(in the rows, 128 means zero)
The rows below come in pairs that one turn or mirror swaps. Which row does each named row swap with?
K686: [118 106 140 125 134 158 131 114 146 134 102 131 135  59 140 132 115 120
 122]
K174: [133 104 118 138 130 125 131 109 142 111 125 148 124  97 152 169 109 113
 127]
K849: [125  97 113 120 161 134 115 118 149 128 101 132 138 123 132 103 137 131
 102]
K443: [130 111 128 138 133 137 128 117 145 118 123 115 107  95 128 144  93 111
 141]
K640: [132  99 146 130 157 136 137 125 116 132 123 129 139 111 129 113 101 121
 111]
K606: [ 97 106 122 136 144 132 118 117 142  92 101 108 133 135 135 138 117 131
 110]
K221: [127  93 127 132 150 116 123 108 143 108 102 145 133  82 140 102 117 132
 112]
K637: [114 109 101  97 153 162 115 100 141  99 108 133 140 104 161 114 127 130
 115]
K678: [ 97  96 114 103 131 158 118 110 140 110 126 140 154  98 151 114 115 137
  98]
K621: [131 114 118 122 140 135 117 114 143  84 125 110 135 131 123 138 129 131
 128]
K412: [141 108 122 113 129 120 125 120 148 111 113 149 132 135 141 163 115 135
 130]
K634: [121 119 120 115 116 125 116 113 137 103 120 114 110  83 127 155 118 137
 122]
K506: [128 105 124  98 101 123 124 117 124 130 116 128 137 100 132 137 102 127
 106]
K743: [128 107 111 101 152 140 118 123 126 108 108 139 133 134 136 131 131 148
  92]
K509: [136 122 143 123 141 149 130 107 138 107 107 154 134 104 129 154  89 104
 127]
K596: [125 105 121 115 177 128 121 112 144 127 114 160 139 118 144 108 112 122
 126]
K887: [114  94  98 122 136 146  96 101 161 106 119 130 122 115 125 148 121 120
 121]
K980: [ 96 114 105 105 141 143 112 113 132 109  88 107 133  93 144 150 133 142
 117]
K490: [130 146 120 100 163 131 115 117 146 108 117 147 131 121 142 149 117 130
 136]
K882: [ 96 126 143 107 141 170 141 138 139 121 113 116 122 103 141 141 121 134
 124]
K541: [ 91 114 129 124 151 130 123 110 127 135 123 132 138  78 127 109 125 135
 107]
K771: [ 92 117 127 119 154 130 125 111 143 128 123 165 148  82 155 122 113 120
 115]
K837: [ 91 109 110 125 181 127 126 122 137 124 123 144 132 111 153 134 130 125
 116]
K401: [116 107 128 118 159 151 124 120 129 164 121 138 127 104 129 146 104 117
 112]
K647: [ 87 107 125 110 166 142 119 121 140  98  97 146 135 132 132 134 116 127
 108]
K644: [133 132 123  84 136 159 129 123 136 116 131 121 130  89 151 149 103 129
 120]
K659: [ 78 108 112 138 151 132 121 116 131 128 115 119 144 125 125 126 122 131
 119]
K824: [132 137 128 112 143 112 135 126 136 118 106 124 138 104 133 157 134 149
 124]
K817: [134 112 137  99 122 166 145 126 134 131 115 139 137 102 158 149 115 135
 115]
K273: [130 134 132 114 144 156 130 103 148 130 118 128 134 111 160 128 105  99
 142]
K216: [109 126 115  88 150 133 113 119 156 121 129 122 135  95 125 104 131 122
 121]
K219: [167 118 124 118 130 134 126 118 142 131 104 125 128 114 130 150 116 122
 118]
K141: [106 108 111 125 125 161 116  87 122  99 102 124 141  91 147 125 101 117
 121]
K445: [ 79 124 124 130 137 155 122 116 143 138 103 118 147 117 134 122 119 129
 112]
K250: [130 124 150 144 155 145 138 114 137 126 114 120 133 100 134 130  93 106
 124]
K723: [164 117 131 116 146 155 128 111 145 114 122 153 134  99 129 124 116 121
 112]
K178: [118  90 135 123 136 129 122 117 140 118 108 175 135 115 149 121 102 132
 107]
K826: [126 103 117 138 127 121 118 109 139 101 111 128 134  62 131 133 109 126
 118]
K380: [ 94  94 121 112 128 144 122 117 144 118 104 127 129 141 166 130 117 126
 116]
K209: [110 122 117 100 128 119 120 120 144  99 115 138 117  97 159 169 111 132
 124]
K725: [ 96 125 124 118 157 121 130 141 132 126 111 117 136  86 129 142 131 147
 111]
K549: [124 120 122 122 123 152 116 111 149 115 102 108 103  95 142 138  90 110
 131]

K887 swaps with K401
K621 swaps with K640
K723 swaps with K743
K686 swaps with K980
K606 swaps with K250

